The same turns and mirrors carry the whole set onto itself and the rows of a family onto each other. Which other rows belong to the same family as each row named below? List them in the order they appear above.
These 40 rows form 5 families of 8 rows each.
q_633: [  3  20 -20   8  10 -22   5  31 -12  -8   1   4 -12  13  -9  23 -18  -3
  44   8  -5 -16   0 -41  10   4 -33 -10  15   8  13 -21  -9]
q_445: [ 12 -31 -13   0  -1  15 -34 -31  19  -9   6  -6  -6  15 -20 -22 -18   1
 -10   9  27  -3  -3 -13   6 -13  12  -3  23 -33  -1 -31 -27]
q_591: [ 27  35  25  -2  11  20   8   7 -35 -16 -23  -7 -15  -9  -5  25   5 -13
  27  23  14 -33   4  -9   5 -12  -6 -25  11 -18  10  25  -8]
q_703: [ 17  36   6  -7  27   8  -8  21 -31 -15 -10   4 -34   7 -17  19  -9 -16
  24  29  27 -20   2 -32  15 -15 -15  -8   9 -17  19  19  -2]
q_193: [ 13  21 -14   7  -2  -6  21  17 -21 -11 -20 -12  -2   0   3  31  -7  -9
  49   7 -14 -24   1 -22  -3  -3 -17 -29  29  -1   4 -18 -13]
q_116: [  5 -26 -16   8  -5  21 -50 -29   6  -8  20  -3 -20  -4 -14 -18  -4   5
  -6  -2   8  -5  -9  -3  -2 -23  -1  -3  20 -36   2 -34 -17]
q_406: [-16  23   1  19   1 -32  17  40  13  13  -3  20   0  13  -7  28  11   2
  13  -8  -9 -12  -1 -27  14  27 -32  -4 -13  36   9  18  -5]
q_910: [  7 -15   1   7   7  19 -27 -26  17   6 -14   4 -27  11 -16 -21  15 -12
 -46  13  36  16   4  14   5  -7  33   5  15 -23  -5  22 -15]
q_373: [ 17 -16  -6  -5  12  15 -47 -33  13  -9 -12 -23 -14  15  -3 -32  -8  21
 -17   8  23   2 -11  -2   3 -11   7  -6  12 -21  18 -34  -3]
q_562: [-18 -36 -26  21 -21  -2 -33 -19  18  -1  24   6   6  -1   2  -3  -1  18
 -12 -32 -16   1  -2   9   0  16  -9   4  -2  -4  -8 -30 -17]
q_130: [ 11  43  14 -10  13  12 -12   4 -37  -3 -22 -10 -20  11  -1  15 -10 -29
  29  24   4 -27   0   6  16  -9 -16 -22  17 -21  20  36   0]
q_850: [ -6  41  34  10  11  -2  -2  12  -7   8 -16  15  -3   5  -2  18  28 -17
  16   2 -23 -15  -2  -3  23   6 -14 -27 -28  -2  15  59 -17]
q_709: [  5 -10   2   9   2  28 -17 -10  14   6  -1  -2 -22  -3  -5 -13  10  -2
 -41  12  42  21  -2  29   5  -3  35   5  14 -34 -10   2   3]
q_431: [ -3  -8   1  10   5  37 -41 -26  12  -1   5   8 -25  -7  -9 -16  28 -15
 -45  -1  28   8  -7   7   0 -21  16   8   7 -32  -3  15  -5]
q_14: [-19 -23   0   1  10 -10 -12 -21  34   9  -4  21  14  -7  16  -8  24   7
 -43 -26   1   6 -27  22   9  21  15   6 -19  14 -12  13   2]
q_321: [  4  36  45   7  -1   9  20  19   0   9 -25   9   3  -6  -8  31  32  -7
  -1   6   7 -31  -4  -6   7   7 -11 -23 -10   9   9  53  -6]
q_440: [  6  43  10  -3  18  12  -8   6 -34 -10 -23   0 -18   7   1  19   7 -31
  34  16 -12 -12   3 -15  19 -16  -5 -29  -2 -28  16  39 -18]
q_477: [-17  36  10  20  -1 -14  18  26  20  14  -5   3  26  10   4  14  16 -26
  23  -7 -28 -20 -16 -12  14  16 -39 -15   0  30  10   8  -2]
q_496: [  7 -23 -12   7  -9  17 -23 -13  24   4  10 -10  -9   2 -13 -14 -16  11
 -12  10  30   8  -9   6   3 -10  16  -5  27 -40  -5 -42  -7]
q_531: [ -4 -25   1  27   1  -3 -10 -16  26   3   3  16   1   7   1 -15  25   1
 -43 -13   8  21  11  28   5  30  23  15 -12  13 -15  14 -15]
q_777: [ -3  39  29   6  19  -1   4  30  -6   7 -13  21 -21   7 -14  24  20 -10
  -8  12  22 -16   1 -17  18   9 -14  -1 -17   9  15  58   3]
q_536: [-27 -17  -9  22 -12  13 -25 -16  22   6  10  17  -1  -3   8  -1  31  -2
 -52 -28   1  16   1  18   2  18  10  14 -15   1 -12  18  -7]
q_906: [-14 -10  -6  11   6   2 -19 -18  31   1 -15  -5   9  15  19 -16  24  14
 -48 -21   9  22  -3  14   3  30  15  13 -18  19   2  -4   8]
q_981: [-16  30   9  19   0 -18   9  20  15  11  -8   9  15  10   0  19  21 -17
  35 -11 -43 -15 -11 -25  19   7 -29 -30 -15  12  12  17 -24]
q_659: [  0  45  42  12  11   2   1  16  -3  16 -15   8  -4   4  -5   9  25 -22
   7  11  -7 -25  -7  16  17  10 -25 -16 -11  13  17  57   3]
q_159: [-11 -38 -29  -3   2 -22 -21 -26  26   0   5   7  14  -1  13 -10  -9  17
  -3 -24 -11  -3 -29   6   5  10   3  -5   6   3  -8 -38  -8]
q_81: [  1 -39 -12  21  -8  -7 -16 -20  31 -12  22   5  20  12  -5 -16  -9  12
  -9 -16  -2   2   3   2   7  25   2   8  -5   5  -9 -40 -27]
q_19: [ -3 -26 -20   5  -2  -6 -31 -26  21  -9  -4 -18  11  18  12 -17 -10  30
 -14 -20  -1   7  -4   2   2  23   0   2  -7   6   9 -45  -3]
q_741: [  4 -10  10 -12  30  16 -29 -32  11   0 -12  15 -18 -13   5 -19  21  -7
 -41   3  29   3 -27  21   8 -13  28   3  -2 -18  -4  22   3]
q_324: [ -6  32 -20  -1   1  -4   5  14 -14  -6 -13 -16  11  17   6  21 -19 -33
  45   5 -17 -21  -8 -23  13  -3 -30 -21  26  -5  13 -11  -4]
q_24: [ -1  46  45 -16  21  -9   1  16   1  17 -13  18  -1  19  -8  16  17 -16
   8   9   9 -16   7  -3  -4 -11 -28  -3 -13   6   4  56 -10]
q_792: [-16  36  14  -2   9 -32  18  28  18  22  -8  17  16  25   1  19  16 -15
  22 -10 -16  -5   5 -13  -8   2 -37  -2  -2  29  -4  21 -13]
q_580: [ -5  34 -15   6   8  -7   2  12 -10  -7 -15  -5   1  12   1  19   0 -29
  52   4 -32 -11  -6 -37  15 -16 -20 -33  11 -15  13  -3 -24]
q_673: [-10  24   5  18 -16 -17  34  27  17  14 -20   3  17   2  -1  35  20  -3
  21 -11 -22 -23  -7 -19   1  16 -22 -25   7  26   2  10 -10]
q_3: [ 16  41  22 -26  28  -2  -8   8 -30  -7 -10   4  -9  20  -5  15 -11 -21
  36  19  12 -17  13 -11  -5 -23 -26  -5   6 -17   5  24 -14]
q_740: [ -6 -33  -6  20 -20   0 -12  -3  36   7  23  -1  17   2  -4  -7 -10  26
 -15 -12  11   7  -7  17   5  23   5   2   0 -11 -10 -43 -10]
q_485: [  6   1   9   2  20  22 -35 -25  22   0 -22 -11 -18  10   3 -30  26   6
 -50   5  32  17  -9   9   4  -4  22   6  -2  -7  12   5   9]
q_434: [  1  32  -8 -12  16 -26   7  18 -11  -4  -5   2   7  25   6  21 -14 -19
  50   2 -15  -7  12 -19 -10 -11 -36  -5  15   7  -3 -11 -16]
q_515: [ -8 -20   9  23  -9  12  -7  -3  27   8  13   9   4  -3   4  -5  15  14
 -43 -10  22  20   1  38   7  31  23  12 -12  -7 -15   0   2]
q_743: [ 12 -27 -18 -17  21   4 -38 -36   3 -10  -5  -1 -17  -7   2 -22 -11   3
  -3   5  16  -6 -30   5   4 -23  14  -8  22 -30   0 -28  -6]

The rest of the family of q_673: q_591, q_193, q_116, q_562, q_431, q_321, q_536
The rest of the family of q_477: q_445, q_910, q_130, q_531, q_659, q_81, q_324
The rest of the family of q_981: q_850, q_709, q_440, q_496, q_580, q_740, q_515

The same turns and mirrors carry the whole set onto itself and the rows of a family onto each other. Which other rows belong to the same family as each row named below? List them in the order they appear above.
These 16 rows form 4 families of 4 rows each.
q_509: [  4 -39   4   2   0  11 -18 -16 -13  10]
q_505: [ -4   8  -8 -28 -20 -21  -8  -6  18 -27]
q_128: [-32   9 -14 -29  18  -6  30  29  -8 -23]
q_272: [-19  -5 -10 -26 -28 -13 -16 -17   7 -26]
q_447: [  2 -26  17  -3 -19   1  -5 -35 -10   5]
q_708: [-17   0   8 -27 -23 -36   2  -5  -1 -24]
q_244: [ 12 -24   0   3 -13  22 -15 -23  -3   4]
q_397: [-39  12  -8 -44   7   5  19  30  -6 -18]
q_236: [-13 -11  -1 -22  23  39  26  12 -29  17]
q_729: [-12 -12   8  -6  27  20  35  16 -28  18]
q_803: [-33  21  -6 -39  -2  -3  35  17  -7 -20]
q_678: [-18 -23  -5   0  22  38  25  11 -29   6]
q_325: [ 14 -28  -3  -9  -4  18 -13 -18  -3  22]
q_29: [-45   5   1 -23  11 -12  34  20 -31 -15]
q_520: [-14  -6 -10 -33 -20 -18 -20  -1  21 -15]
q_846: [-26 -21  10   1  14  25  26 -10 -40  14]

The rest of the family of q_846: q_447, q_708, q_29
The rest of the family of q_678: q_505, q_128, q_244
The rest of the family of q_803: q_509, q_272, q_729
The rest of the family of q_397: q_236, q_325, q_520

